[[  3  -2  -8  -6 -14  28 -17  -3   5 -13   1  18 -21]
 [  6  -2   4  15  27 -39  18   4  -5  34  -6 -19  40]
 [-15  -1  -9  -1   2 -11 -14   0   5  -4  -8  -7  -5]
 [ -5  -3  -7  -7 -18  50 -19  -3   6 -13   5  23 -28]
 [ -1  -3  -7  -7 -15  32 -18  -3   5 -12   5  18 -26]
 [  4  -2   2  11  16 -37  17   4  -5  10  -3 -17  26]
 [  4  -2  -7  -3  -6   4  -3  -3   1  -6  -1   3 -10]]
->
[[  3  -8 -14 -17   5   1 -21]
 [  6   4  27  18  -5  -6  40]
 [-15  -9   2 -14   5  -8  -5]
 [ -5  -7 -18 -19   6   5 -28]
 [ -1  -7 -15 -18   5   5 -26]
 [  4   2  16  17  -5  -3  26]
 [  4  -7  -6  -3   1  -1 -10]]

[[ 36  18  -6 -27   3 -10 -32  -9]
 [ 26  26  14 -25  -4 -12 -37   0]
 [-16 -21 -23  15  -4  27   4 -10]
 [ 14  -9 -14   4 -16  26  -9 -14]
 [ 26  14  32 -16  10  -9 -15  14]
 [ -2 -40 -13   8 -16  25  -3 -11]
 [ 37  24  29  -3  14 -35 -33   4]
 [  9 -11 -12  -5 -31  25 -16   0]
 [-46  -5 -21   8 -16  17   0  -3]]
->
[[ 36  -6   3 -32]
 [ 26  14  -4 -37]
 [-16 -23  -4   4]
 [ 14 -14 -16  -9]
 [ 26  32  10 -15]
 [ -2 -13 -16  -3]
 [ 37  29  14 -33]
 [  9 -12 -31 -16]
 [-46 -21 -16   0]]

[[ 11  13  14   2  16   1   6   5  -1  14  10   8  15]
 [ -3  -6  -5  17 -10  20  13  -5  21  -4   2  -2  -2]
 [  1   0   1   7   1   9   7  -2   9   2   3   0   3]
 [ 10  10  10   8   6   9  11   3   6  11  11   7  12]
 [  6   1   2  27 -12  29  23   4  29   3  11   8   4]
 [ 28  33  34 -11  40 -15   2  18 -20  33  21  20  33]]
->
[[ 11  14  16   6  -1  10  15]
 [ -3  -5 -10  13  21   2  -2]
 [  1   1   1   7   9   3   3]
 [ 10  10   6  11   6  11  12]
 [  6   2 -12  23  29  11   4]
 [ 28  34  40   2 -20  21  33]]

[[  7   6   7  -1  10 -18  -8 -40   0   5 -13   0]
 [-19 -10  19  25  15  -9  -9   3  -3   9   6  -2]
 [-18  -8  28  22  29  -2  -8  -1  -1   1  -5  -7]
 [ 18  -7   6  12  31  -9 -20 -14  -3   7 -17  -5]
 [ -5   6  21 -25   7  20  -3  -1   0   9   1   0]]
->
[[  7   7  10  -8   0 -13]
 [-19  19  15  -9  -3   6]
 [-18  28  29  -8  -1  -5]
 [ 18   6  31 -20  -3 -17]
 [ -5  21   7  -3   0   1]]

[[50 19]
 [11  4]
 [21  8]
 [43 16]
 [10  4]
 [16  6]
 [19  7]
 [41 15]
 [20  8]
 [-8 -3]]
->
[[50]
 [11]
 [21]
 [43]
 [10]
 [16]
 [19]
 [41]
 [20]
 [-8]]

[[-10 -26]
 [-32  32]
 [ 10 -22]
 [ 13  -3]
 [  5   6]
 [ 30 -22]
 [-14  38]
 [ 18   5]
 [-12  -1]
 [  5  -8]]
->
[[-10]
 [-32]
 [ 10]
 [ 13]
 [  5]
 [ 30]
 [-14]
 [ 18]
 [-12]
 [  5]]
